Here is a table of points, one per row:
array([-1.4, -0.6,  1.4,  0.6,  0.3, -1.1,  0.3, -0.6, -1.4,  1.0,  0.9,  0.5, -1.1, -0.2, -1.1,
        0.2,  1.3,  1.2, -1.0, -0.1,  1.2, -1.4,  0.2,  0.5])
array([ 0.2, -2.2,  0.2,  1.2,  0.5, -0.2, -1.5,  0.3, -0.3,  0.8,  1.8,  0.8,  0.1,  0.3, -1.8,
       -0.1,  0.1,  1.2, -0.5,  0.5,  0.9, -1.6, -1.7, -0.3])
array([-0.3,  3.0, -0.8,  0.2,  1.8,  0.7,  0.2,  1.4,  0.6,  1.8, -1.2,  0.5, -2.3,  0.9, -2.3,
        0.5, -1.1, -1.3, -0.5, -1.0, -0.9, -2.3, -0.2, -0.6])
array([ 0.4, -0.1,  0.2, -0.2,  0.0,  1.0, -0.7,  0.1,  0.1,  0.3, -1.9, -0.8, -0.9,  0.2, -2.9,
        0.5,  1.3, -1.5, -0.6,  2.7,  0.8, -0.1,  1.5, -0.3])
array([ 0.1, -1.9, -0.3, -1.5,  1.2, -3.2,  1.5,  2.3,  2.4,  0.4,  0.2, -0.4, -0.5,  0.0, -2.5,
       -0.5, -0.9,  0.4,  0.2, -0.5, -0.1, -0.8,  1.1,  0.5])
array([ 0.6,  0.8,  1.0, -0.8, -0.7, -0.6, -0.6,  0.9, -0.1,  2.7,  0.6,  0.3, -0.8,  0.1, -3.8,
        0.2, -1.1, -1.5,  0.6, -0.7,  0.5,  0.1,  0.9,  0.4])
array([ 0.4,  0.4, -0.9,  0.5, -0.9, -3.3,  1.3,  0.8,  0.9,  1.7, -0.5,  0.5, -0.7,  0.3, -3.4,
        0.5, -0.5,  0.4,  0.3,  0.7, -0.4,  0.2, -0.5, -0.1])
array([ 1.1, -0.8, -0.4, -0.7, -0.3, -1.2,  0.3,  1.6,  0.7,  2.4, -1.4, -0.8, -1.5,  1.6, -1.4,
        0.2, -0.6, -1.7, -0.8, -1.1,  0.7,  0.0, -0.7,  2.4])
array([-1.6, -0.6,  0.7,  0.3,  0.2, -1.3, -0.1,  0.5, -1.8, -1.8,  1.0,  1.5, -0.8, -0.9, -0.5,
        0.8,  0.3, -1.0, -0.3,  0.7,  0.9, -0.2, -0.4,  2.2])
array([-0.9, -1.9, -0.5,  0.2,  2.1, -0.8, -1.2,  0.6,  1.0,  0.9,  1.3,  0.2,  0.0,  0.1, -0.9,
        0.7,  0.5,  0.3, -1.0,  0.1,  1.0, -1.4, -2.3,  0.2])
array([ 1.2,  1.9, -1.5, -0.5, -0.8,  1.7,  1.4, -0.9,  1.0, -2.1, -0.2, -0.7,  1.4,  1.3, -1.9,
       -0.9, -0.9, -0.4, -1.3, -0.1,  0.3,  0.7,  1.4,  0.2])
array([ 0.7,  1.5, -1.3,  0.3,  0.9, -3.6, -1.1,  1.4,  0.4,  1.2, -0.4, -0.1, -0.3, -0.3, -2.3,
        0.7, -1.4, -1.1,  0.0, -0.2,  0.8, -0.2,  1.1, -0.4])
array([-0.9, -0.6,  1.6,  0.5,  0.2, -1.3, -0.3,  0.0,  0.3, -1.4,  1.4,  0.3, -1.8, -0.7, -0.8,
        0.9,  0.4, -0.3, -1.1,  1.5,  1.1,  0.4, -0.8,  0.4])
array([ 0.3,  0.7,  0.3,  0.0, -0.6, -1.5, -0.6,  0.7,  1.5,  1.4, -0.5,  1.0,  0.2,  0.9, -4.4,
       -0.6, -0.8, -0.7,  0.6, -1.0,  1.6, -1.3, -0.2,  0.4])
array([ 0.2,  0.6, -0.2, -0.2, -0.2, -1.0,  1.2, -0.4,  0.7,  0.1, -1.6, -0.8,  0.6,  0.3, -2.9,
        0.4,  1.2, -1.8, -0.2,  1.7,  0.4, -0.3,  1.6, -0.5])
array([ 0.8,  0.4, -1.0, -0.8, -0.2,  1.3,  0.2,  0.8,  1.4,  0.4, -1.2, -0.5,  0.9,  0.8, -0.6,
       -0.2, -0.7, -0.8,  0.7, -0.2, -1.1,  0.7,  0.1, -1.3])
array([ 0.4,  0.6,  0.0, -0.4,  0.7, -1.4,  0.6,  0.4, -0.1,  0.9, -0.8, -0.4, -0.9,  0.3, -3.8,
       -0.3, -0.6, -0.1, -0.4,  0.0,  0.4,  4.2, -0.7,  0.1])
array([ 0.9,  0.8, -1.0, -1.2, -0.2,  0.7,  0.3,  0.3,  0.8,  0.6, -1.6, -0.4,  0.8,  1.6,  0.5,
       -0.2, -0.7, -0.6,  0.7,  0.2, -0.6,  0.7, -0.1, -1.5])
array([ 0.8, -0.7, -1.4, -0.2,  0.4, -0.4,  2.1,  1.6, -1.7,  3.0,  0.3,  0.4, -1.0,  0.6, -1.3,
       -0.8, -1.4, -1.8,  0.4,  1.5,  0.9, -1.8, -0.3, -0.3])
array([ 0.7,  0.7, -0.7, -0.9, -0.8,  1.2,  0.3,  1.8,  0.1, -2.5, -0.8, -0.2,  1.0,  2.3, -0.4,
        0.2, -1.0, -1.8,  0.6,  0.4, -1.3,  1.1, -0.5, -0.5])
array([ 0.6,  1.0,  0.2, -0.2, -1.0, -2.1,  0.1,  1.1,  1.9,  1.2,  0.3, -0.1, -1.7,  2.6, -2.2,
       -0.5, -1.4, -0.8,  0.9,  0.5,  0.9, -1.3, -0.4, -0.3])
array([-0.4,  2.2,  0.1,  0.0,  0.7, -0.8,  0.2, -0.1, -0.1,  1.9,  0.3,  0.0, -0.1,  0.4, -4.3,
       -0.9, -0.8, -1.7,  0.4,  0.2, -0.4,  1.1, -0.1,  1.7])
array([ 0.4, -2.7, -0.1, -0.1, -0.5, -1.2,  0.2,  2.1,  0.1,  3.0,  0.1, -0.5, -1.0,  0.6, -1.6,
       -0.8, -0.7, -1.4,  0.0,  0.4,  1.0,  1.5,  0.7, -0.6])
array([ 0.0,  0.7, -1.5, -0.6, -0.3,  0.9,  0.6,  0.0, -0.5,  2.6, -1.5, -1.1,  1.1,  0.6, -0.4,
        0.1,  0.0,  0.6,  1.3, -1.1, -0.7,  0.5,  0.9, -1.0])
array([-0.5,  1.4, -0.9,  0.4,  0.5, -2.1,  0.1,  2.0, -1.1,  1.5, -0.2, -2.3, -0.5,  1.3, -2.1,
       -0.6, -1.4, -0.3,  0.1,  0.7,  0.7,  0.0,  0.6,  1.7])
array([ 1.7,  0.3,  0.2,  0.1, -0.6, -2.8,  0.6,  0.9, -2.4,  1.7, -0.7, -0.7,  0.2,  2.1, -2.8,
        0.4, -0.5, -0.3,  0.1, -0.4, -0.2,  0.1, -0.5,  1.4])
array([-0.3,  0.6,  0.2,  0.6, -0.5,  0.0,  0.4,  0.5, -0.3,  1.2,  0.8,  0.5, -0.6, -0.1,  1.0,
       -1.2, -2.0,  1.6,  0.4, -2.4, -0.1,  0.9, -0.9,  0.3])
array([ 0.6, -0.4,  1.1,  0.7,  1.3, -1.5, -0.4, -0.5, -0.1, -2.0,  0.8,  0.9, -1.4, -1.1, -1.2,
        0.3,  0.1, -0.7, -0.9,  0.6,  0.9, -0.2, -0.8,  1.3])
array([ 0.0, -0.7, -0.1,  0.5, -0.2, -0.9, -0.3,  0.5,  1.1,  0.6, -1.4,  0.1,  0.0,  1.5, -3.1,
        0.2,  1.1, -1.5, -1.1,  2.2, -1.2, -0.6,  1.1,  0.6])
array([-0.6, -1.0,  1.2, -0.2,  0.7, -1.7, -0.5, -1.5, -1.7,  1.0,  0.9,  0.7, -1.0, -0.5, -0.8,
        0.7,  0.5,  1.1, -0.2,  0.1,  0.8, -0.5,  0.6,  1.6])
array([ 0.8, -0.6, -0.6, -0.5,  0.1, -0.3, -0.3, -0.4,  0.5,  0.0, -1.4, -0.3,  0.4, -0.8, -2.9,
        0.6,  1.9, -1.2,  0.4,  2.3,  0.2, -1.3,  1.3,  0.8])
array([ 0.5, -0.3, -0.9,  0.1,  0.6, -1.4, -0.3,  1.2,  0.3,  0.2, -0.9,  0.2, -0.4, -0.1, -4.0,
        0.7,  0.4, -1.8, -0.3,  1.0,  0.2,  1.0,  0.9, -0.7])
array([-0.9,  0.9,  0.2,  0.4, -1.5, -0.1,  0.6,  2.2, -1.4,  1.7,  0.5,  0.0, -0.2, -0.3,  0.2,
        0.2, -1.3,  1.1,  0.6, -2.1,  0.3, -0.3, -0.8, -0.3])
array([-0.1, -0.2,  0.5,  0.2, -0.5, -0.9,  0.3,  0.8,  0.2,  0.9, -1.3,  0.7, -0.3, -0.1,  1.6,
       -1.4, -1.7,  0.3,  0.8, -2.8, -0.2,  1.4,  0.2,  0.7])
array([-0.3,  0.7,  0.6,  0.3,  0.0, -2.0,  0.4,  1.6, -0.4,  1.3,  0.0,  1.0, -0.3, -0.9,  0.2,
       -0.9, -1.5,  0.8,  0.8, -1.4, -0.4,  1.2, -0.9, -0.9])
array([ 0.4,  1.5, -0.8, -0.8, -0.1, -0.6, -2.3,  1.5, -0.3,  2.6,  2.1,  1.2, -0.9, -0.3, -2.4,
        0.5,  0.8,  0.5, -2.1,  0.4,  0.4, -0.1, -1.0, -0.2])
array([ 1.2,  0.9, -1.9, -0.6, -0.8,  0.0,  0.7, -0.1,  1.6,  0.4, -0.9, -0.6,  0.2,  0.2,  1.0,
       -0.2, -0.8, -1.3,  1.4, -0.1, -1.2,  0.2,  1.3, -0.2])
array([ 0.5,  2.5,  0.9, -0.6,  0.7, -2.8,  1.6,  1.5, -0.7,  2.1, -0.5, -0.2, -0.6, -0.3, -0.5,
       -1.1, -0.6, -1.5, -0.4, -0.4,  0.6,  0.6, -0.7, -0.6])
array([-0.5,  0.1, -1.8,  0.1, -0.2, -1.5,  0.5,  0.1,  0.9,  1.5,  0.3,  0.8, -1.8,  2.2, -3.1,
        0.5, -0.5, -1.1, -0.4, -0.6,  0.1,  3.0, -0.7,  0.2])
array([ 1.1, -0.2,  2.0,  1.2,  0.3, -1.5, -0.1, -0.6,  1.2, -0.9,  2.4, -1.7, -1.2, -0.4, -0.8,
        1.7,  0.7, -2.2, -1.0,  1.3, -0.2, -1.1, -0.6, -0.1])
array([ 0.8,  0.0, -0.2,  0.0,  0.5,  0.2,  1.1,  1.9, -1.2,  0.6,  0.6,  0.2, -1.6,  0.5, -4.2,
        0.2, -0.9, -1.6,  0.8, -1.4,  0.7,  0.0,  0.8, -1.2])
array([ 0.3,  0.0,  0.1, -0.2, -0.3,  0.4,  1.5,  0.8,  0.8,  1.7, -0.8,  0.2, -0.1, -2.0, -5.4,
        1.1, -1.5,  0.2,  0.6,  0.0, -0.5,  0.1, -1.3,  1.4])
array([ 0.7,  0.4, -0.6,  0.0,  1.3, -1.2, -1.9,  1.2, -0.1,  0.9,  2.7, -0.4, -1.3,  0.3, -2.2,
       -1.5,  2.0,  0.9,  0.0,  0.5, -0.1, -0.2, -1.6,  0.8])
These points spread out most along one direction. Take the direction at right angles to it along which they spread out most. Then take the direction at right angles to both along which they spread out most. Go by this last direction. How many in every 100 of the points above lie lower along it than each point below? Round to a whole number. More than half of the points above lie lower than the first one.
array([ 0.7,  0.7, -0.7, -0.9, -0.8,  1.2,  0.3,  1.8,  0.1, -2.5, -0.8, -0.2,  1.0,  2.3, -0.4,
        0.2, -1.0, -1.8,  0.6,  0.4, -1.3,  1.1, -0.5, -0.5]) 98
array([ 0.3,  0.7,  0.3,  0.0, -0.6, -1.5, -0.6,  0.7,  1.5,  1.4, -0.5,  1.0,  0.2,  0.9, -4.4,
       -0.6, -0.8, -0.7,  0.6, -1.0,  1.6, -1.3, -0.2,  0.4]) 5
array([ 0.8, -0.7, -1.4, -0.2,  0.4, -0.4,  2.1,  1.6, -1.7,  3.0,  0.3,  0.4, -1.0,  0.6, -1.3,
       -0.8, -1.4, -1.8,  0.4,  1.5,  0.9, -1.8, -0.3, -0.3]) 37
array([ 0.6,  0.8,  1.0, -0.8, -0.7, -0.6, -0.6,  0.9, -0.1,  2.7,  0.6,  0.3, -0.8,  0.1, -3.8,
        0.2, -1.1, -1.5,  0.6, -0.7,  0.5,  0.1,  0.9,  0.4]) 0
array([ 0.6,  1.0,  0.2, -0.2, -1.0, -2.1,  0.1,  1.1,  1.9,  1.2,  0.3, -0.1, -1.7,  2.6, -2.2,
       -0.5, -1.4, -0.8,  0.9,  0.5,  0.9, -1.3, -0.4, -0.3]) 35
array([ 1.7,  0.3,  0.2,  0.1, -0.6, -2.8,  0.6,  0.9, -2.4,  1.7, -0.7, -0.7,  0.2,  2.1, -2.8,
        0.4, -0.5, -0.3,  0.1, -0.4, -0.2,  0.1, -0.5,  1.4]) 7
array([ 0.0, -0.7, -0.1,  0.5, -0.2, -0.9, -0.3,  0.5,  1.1,  0.6, -1.4,  0.1,  0.0,  1.5, -3.1,
        0.2,  1.1, -1.5, -1.1,  2.2, -1.2, -0.6,  1.1,  0.6]) 65
array([ 0.9,  0.8, -1.0, -1.2, -0.2,  0.7,  0.3,  0.3,  0.8,  0.6, -1.6, -0.4,  0.8,  1.6,  0.5,
       -0.2, -0.7, -0.6,  0.7,  0.2, -0.6,  0.7, -0.1, -1.5]) 91
array([-1.6, -0.6,  0.7,  0.3,  0.2, -1.3, -0.1,  0.5, -1.8, -1.8,  1.0,  1.5, -0.8, -0.9, -0.5,
        0.8,  0.3, -1.0, -0.3,  0.7,  0.9, -0.2, -0.4,  2.2]) 81
array([ 0.4, -2.7, -0.1, -0.1, -0.5, -1.2,  0.2,  2.1,  0.1,  3.0,  0.1, -0.5, -1.0,  0.6, -1.6,
       -0.8, -0.7, -1.4,  0.0,  0.4,  1.0,  1.5,  0.7, -0.6]) 30
array([ 0.7,  1.5, -1.3,  0.3,  0.9, -3.6, -1.1,  1.4,  0.4,  1.2, -0.4, -0.1, -0.3, -0.3, -2.3,
        0.7, -1.4, -1.1,  0.0, -0.2,  0.8, -0.2,  1.1, -0.4]) 14
array([ 0.4,  1.5, -0.8, -0.8, -0.1, -0.6, -2.3,  1.5, -0.3,  2.6,  2.1,  1.2, -0.9, -0.3, -2.4,
        0.5,  0.8,  0.5, -2.1,  0.4,  0.4, -0.1, -1.0, -0.2]) 33
array([-0.9, -0.6,  1.6,  0.5,  0.2, -1.3, -0.3,  0.0,  0.3, -1.4,  1.4,  0.3, -1.8, -0.7, -0.8,
        0.9,  0.4, -0.3, -1.1,  1.5,  1.1,  0.4, -0.8,  0.4]) 84
array([ 0.5, -0.3, -0.9,  0.1,  0.6, -1.4, -0.3,  1.2,  0.3,  0.2, -0.9,  0.2, -0.4, -0.1, -4.0,
        0.7,  0.4, -1.8, -0.3,  1.0,  0.2,  1.0,  0.9, -0.7]) 47
